The same turns and mirrors carry the whole set onto itself and the rows of a family onto each other. Which other rows belong to the same family as each row named below? List them in the order they appear above.
These 28 rows form 7 families of 4 rows each.
Mun: [ -9 -10   5   5  -8  -1  31 -19 -19 -15  -4  15  17 -14 -16  -6  12  13
 -11  -2  15  -3  -1  18 -13  13  24  -9  -3 -13   4  -2  13]
rekid: [ 22  18  10  10 -16  24   7 -29   7 -10 -11  -5  20  19  -5 -10  -6   5
  13  -2 -10  12   4   4   0  22  11   5  -1 -14 -21   8  -8]
Faled: [-24  16   6  18  16 -21  -2  28 -14 -15   4  19 -22 -14  -2   5   1  13
  -8  15   8   7   7 -23   6   3   3  19  -1  19  14   9   3]
siv: [ -5  18  18   0 -39  26   1 -20  -2  -9   2   8  12   5 -18  -8 -15   3
   3  -4  14  19   6   3  13  12  -3  -2  -1 -24 -21   3   3]
zoveb: [ -5 -10   1  -5   9 -23  13   3  -4  -8 -20   4  18   6 -24 -16  10   0
 -20 -16  -3  -9  -7  15  -5   0  30   1  -8  -7   9  17  21]
pok: [  2  -1  -1 -12 -17  21   0 -13  17   3  -6  -6  21  22 -28   4 -21  -2
   6  -8  16 -14   3   5  13  20  -4  14   4 -15 -15   6 -14]
Mubi: [ 14 -16   0  -7  11 -12  26 -21 -12 -15 -18   7   1  -1   1   0   5  12
  -5 -15   9   9  -4  24  -4  11  30   6   6   6   8  -9  11]
Rora: [-12  46   5  28 -19   5  16   0 -16  -8  -2  -1 -18   2   6  -1 -11  -8
  13  14  -5  11   2 -32   0  10 -15  19  -2  -5 -15   3 -10]
sar: [ -9  -4 -13  15  24 -20   7  15 -10   3  -6   4  -9  -7  12  22   4   0
  -2  16   0  -3  -4 -11 -21 -11   6   5  18   4  32   5  -3]
vovon: [ -3   6   2   9   9 -27   3  15  -1 -16 -11  15 -29 -13  21   6   6  12
   1  -8   9   4  -8 -18  -3  -6  -1  19   8  17   8 -21   7]
rane: [ -5  11  12 -16  -1  14  13 -24   2  -9  15  -4  17   1 -28 -21 -17   6
  21   1   8  12   3  17  10  16   9   7   8 -22 -13  25   2]
Pasob: [  0 -26 -14  -9   0 -11   7 -14   6   4  -3  14  13   5 -20   3   7   6
  -5  -9  11 -26  -6  23 -12   4  19   5  -4   1  18   9   0]
zimi: [ -8  30   4  16  -1  -2  -6  15   5   9  -4 -14  -7   7   9  19 -30 -12
   3  10   7  -4   9 -30  18  -9 -15  19  18  -2  -3   8 -10]
kupe: [  4  17  16 -20 -15  25   9 -34  -1  -5   0  -3   7  14 -14 -13 -16  -9
   4 -10  18  15 -14  20  18   1   2   6  12  -3  -7  -3   1]
sezi: [ -6  28  -6   5  -1   8  -6   7   9   4  -3 -12 -19  28  -1  17 -18  -8
   0  14  10  -1   7 -30   0   6 -19  25   7   2  -8   7 -29]
kun: [-27  13  12  20  11  -8  17   7 -15 -12  -8  10 -11 -12   3  15  23   9
 -15  12  -2 -19 -21 -16 -13 -12  -2  -1   1   8  14  -8  -6]
Dato: [  5 -22  -9 -12   7  -9   3 -14   0   0  -3  13  28  -8  -7  12  -7  -1
  -3  -4  15  -9   7  20   3 -10  27 -11   1 -11  13  10   7]
Defo: [-12  40   2  -4   8  -3   3  18   4 -11 -12 -18  -5  21  -6  -8 -13 -20
  -1   5  -7  12  -5 -35   3  -3 -13  16  -3 -12 -23  15 -11]
tapob: [-10   6 -16   5  13 -30   2   6  -3   6   0   8 -28   8   8  23   2   2
 -13  10   8 -18   0 -11 -16 -14   7  13  -5  15  20   9 -12]
mafe: [ -8 -19   5   1  11 -22  16  -4 -14 -13   4  10  -4 -18 -15   0   5  21
  -5  -1  -5   6   4  23   3  14  29   9  -1  -4  13  24  16]
gulu: [-13  16  -2   2  19 -32  -6  22   3 -12  -2   6 -18   6   5 -14   9  -2
 -21   3  -5   2  -3 -25 -21 -21   6   9  -3   8  16  10   8]
pepob: [-18  51  12   6  10   9   2   9  -5 -11  11   1   1   3 -17 -13 -20  -5
  16  20  19   9   4 -26  15   7 -10  16   3   2 -19  12 -14]
pem: [  4 -20  12  -3  -8  -7  -1 -11   9 -15  -8  21  11 -17  -2  13  17  24
  -8 -14   4   1  -5  13  -3  -1  14 -12 -12 -19  -2   0  10]
mep: [-24  10   4  17  -4 -31  12  -3 -16 -13   8  16 -26 -16  18  -3   1  16
  -7   7   0  -9   8 -18 -17 -13   8   3   4   2  11  -9  13]
mimaz: [ 12   9  -7   0 -12  38   0  -9   9   4  -1  -5  37  11 -18  -3 -18 -18
   7   5   7   3  -1   1  13  13  -3  12  14 -11  -1  12  -9]
Zuzod: [ -6  47   8   8  -5  11  14   4  -4  -8  -7  -2 -13   0   1   1  -8 -19
  14   0  14   6 -26 -21  17  -2 -22  23   2   9 -13  -8 -12]
rel: [-18  47  22  17  -8   5  -2 -18  -4  -4   1  -8 -13  20   9  -6 -21  -3
   1  13  -5  -9   4 -25   8 -17  -7   6  14   8 -12  -6 -11]
fur: [-11   4  12 -20 -13  15  -5  -3  12  -7 -10 -11  19  25 -32 -22 -11  -8
   1 -13  -6  12  -7   2   9   7   1   6   9 -25 -11  16   6]

Which other rows belong to the same family as mimaz? sar, zimi, Dato
Which other rows belong to the same family as Faled? rane, mafe, pepob
Which other rows belong to the same family as mep? Mun, siv, Rora
Which other rows belong to the same family as Mubi? vovon, kupe, Zuzod
Which other rows belong to the same family as pok? Pasob, sezi, tapob

The same turns and mirrors carry the whole set onto itself and the rows of a family onto each other. Which other rows belong to the same family as each row named below? List them in the order they appear above.
These 20 rows form 5 families of 4 rows each.
gav: [-29  10 -10   3  11  -4   0   8   4  30  -5   1  -5 -12  17]
lika: [-11  -4 -33 -12   0  11 -14   3   3  -6  -2 -17 -10  -7 -18]
rif: [ 29  -2  -6  -6 -14  19  -7   1 -19 -18  -9  -1  19   7  -2]
gak: [  9  -4  -3  -6 -25  12   0   2 -13 -15   7  -3  29  -4  -5]
Nos: [  7  -3 -25 -26   2  12   1 -11   6   8 -18 -13 -10   9  -8]
fug: [ 13 -23 -21   6 -17   0  -5  -2   2  -5  -6  13  18  25  -2]
Nilo: [  8  -4 -17  -3 -21  12 -25  15 -13 -21   7   3  13  -1 -12]
pitez: [-10  -3 -22 -19  -7   7   6 -10  10  13  -4 -19   6  -6 -16]
rara: [-28   9 -17  -4  16  -1 -24  16  -1  10  -1  -5 -20 -13  15]
nif: [  8   8   7  16   7  11 -14  19 -23   2  -7  27  12   0  28]
gigog: [-10   9   0   7  -5   0 -34  29 -17  -7   7  16   5  -8  21]
togor: [-14   1   5   6  22   3 -16  -4  -2  10 -14 -18  -3   3  38]
kuv: [ -8 -23 -25  10  19  13   4 -14   6   2 -14 -13  -1   7   1]
zomi: [-15   6 -12  -4  25   0  -6   7   1  29 -17  14 -16   1  20]
Vudo: [  6   3   8   2 -15 -10 -24   9  -6   2  -6   7  17  22  35]
Buse: [  3   5  25   3  13  -4 -12   1 -21  -3   6  17   2   2  29]
lila: [ -9  10  -8  16  27  -7   6  -6  -4  14  -9  -1 -24   1  12]
dizom: [ 12  -2 -23   4   0   7  -4 -11   5  20 -14  -8  -2  14 -24]
Fogiz: [ 24  -7  11 -10 -13  10 -21  -5 -10   1   2   9  24  15  -8]
Volu: [ -9  11  10  16  -6  -1  -4  19 -17   2   5  18  20 -12  26]

Which other rows belong to the same family as Nos? rif, nif, zomi
Which other rows belong to the same family as gav? gak, pitez, Volu
Which other rows belong to the same family as lika? Nilo, rara, gigog

The same turns and mirrors carry the whole set onto itself and the rows of a family onto each other. Which other rows belong to the same family as each row named below? List them in the order they appear above.
These 32 rows form 4 families of 8 rows each.
Vugo: [  2  21  -2  -7  10   2 -12   5   8   8 -20]
kilal: [ 20  15  -6 -27 -19  10 -14 -10  10  18   7]
foton: [  1 -13 -25  16 -15  14 -17  -3 -18   6  12]
sorez: [ -5  -2   3 -15 -30  -4  -3  10  18  35   2]
tefon: [ -7  13  -3 -15  10  -2  -7   1  -6  12 -26]
kebig: [ -2  -3  -5 -10 -35  -3   5   8  22  32   8]
maf: [ 19 -12  -4   3 -23   2 -22   6  -4 -18   4]
Vepo: [ -5  -9 -24  19 -27  19  -5 -10 -10   3  13]
fina: [ 10  20 -15 -30 -19   2 -11 -10  12  17   5]
sezok: [ 21 -27 -15  -2 -17   5 -21   3  -3 -12   3]
teg: [ 25 -14  -2  -2 -20   9 -14  -2  -9 -17 -10]
tugi: [-22   4 -17   2 -20 -18  -7  -1   5   9 -25]
vad: [ -4  -5 -12  19 -16  10 -10   2 -21  -4  18]
Bozu: [  2 -15 -13  -1 -14   2  34  -2  -8  15  13]
gelab: [ 23  19   1 -25 -17  -1  -4 -13   9  16  -3]
Kuvi: [ -3  14  -9 -15  13  -2  -2   1   0   5 -26]
kopu: [  4 -18   1 -10   4   1  19  -7  13 -15  -4]
Dupib: [  3 -30  -6  -8   2   3  13  -9  11 -13   3]
katez: [-21   0 -10   9 -22 -16  -8  -4  -2  14 -27]
Valus: [ -5  -6 -21  22 -19  12 -14   0 -19   5   8]
feno: [  4 -17   5  -7  -1  -3  20  -3  10 -18   4]
zotif: [-19  -1  -2  -1 -21 -17 -11  -4  -2  21 -25]
mebob: [ 10 -17   8  -8   0  17  13  -1  14 -14   2]
Voton: [  2 -16 -25   5 -16   5  30   9 -10   7   3]
Tivug: [ -3   1 -12 -13 -37  -4   0   8  25  26   8]
danot: [  3   0 -17  -2 -32  -4  -2  12  19  36  -1]
gopuz: [ 15  13   1 -29 -18  10 -13  -7   6  24   6]
Vup: [  2 -21 -19  -4  -6   3  29  -4 -10  13  12]
vanup: [ 24 -14  -9  -2 -22   7 -25   3   0 -14   1]
vila: [ -7  20 -18 -19   6  -6  -6   5   4   8 -20]
fale: [-19   1 -14   8 -19 -13  -1 -15   8  23 -21]
lis: [  5 -12 -10  -1 -13  -2  31   2 -16   3  17]

Which other rows belong to the same family as mebob? Vugo, Vepo, teg, gelab, Voton, danot, fale
Which other rows belong to the same family as Tivug? foton, tefon, maf, tugi, feno, gopuz, Vup
Which other rows belong to the same family as Bozu? kilal, kebig, Kuvi, kopu, katez, Valus, vanup

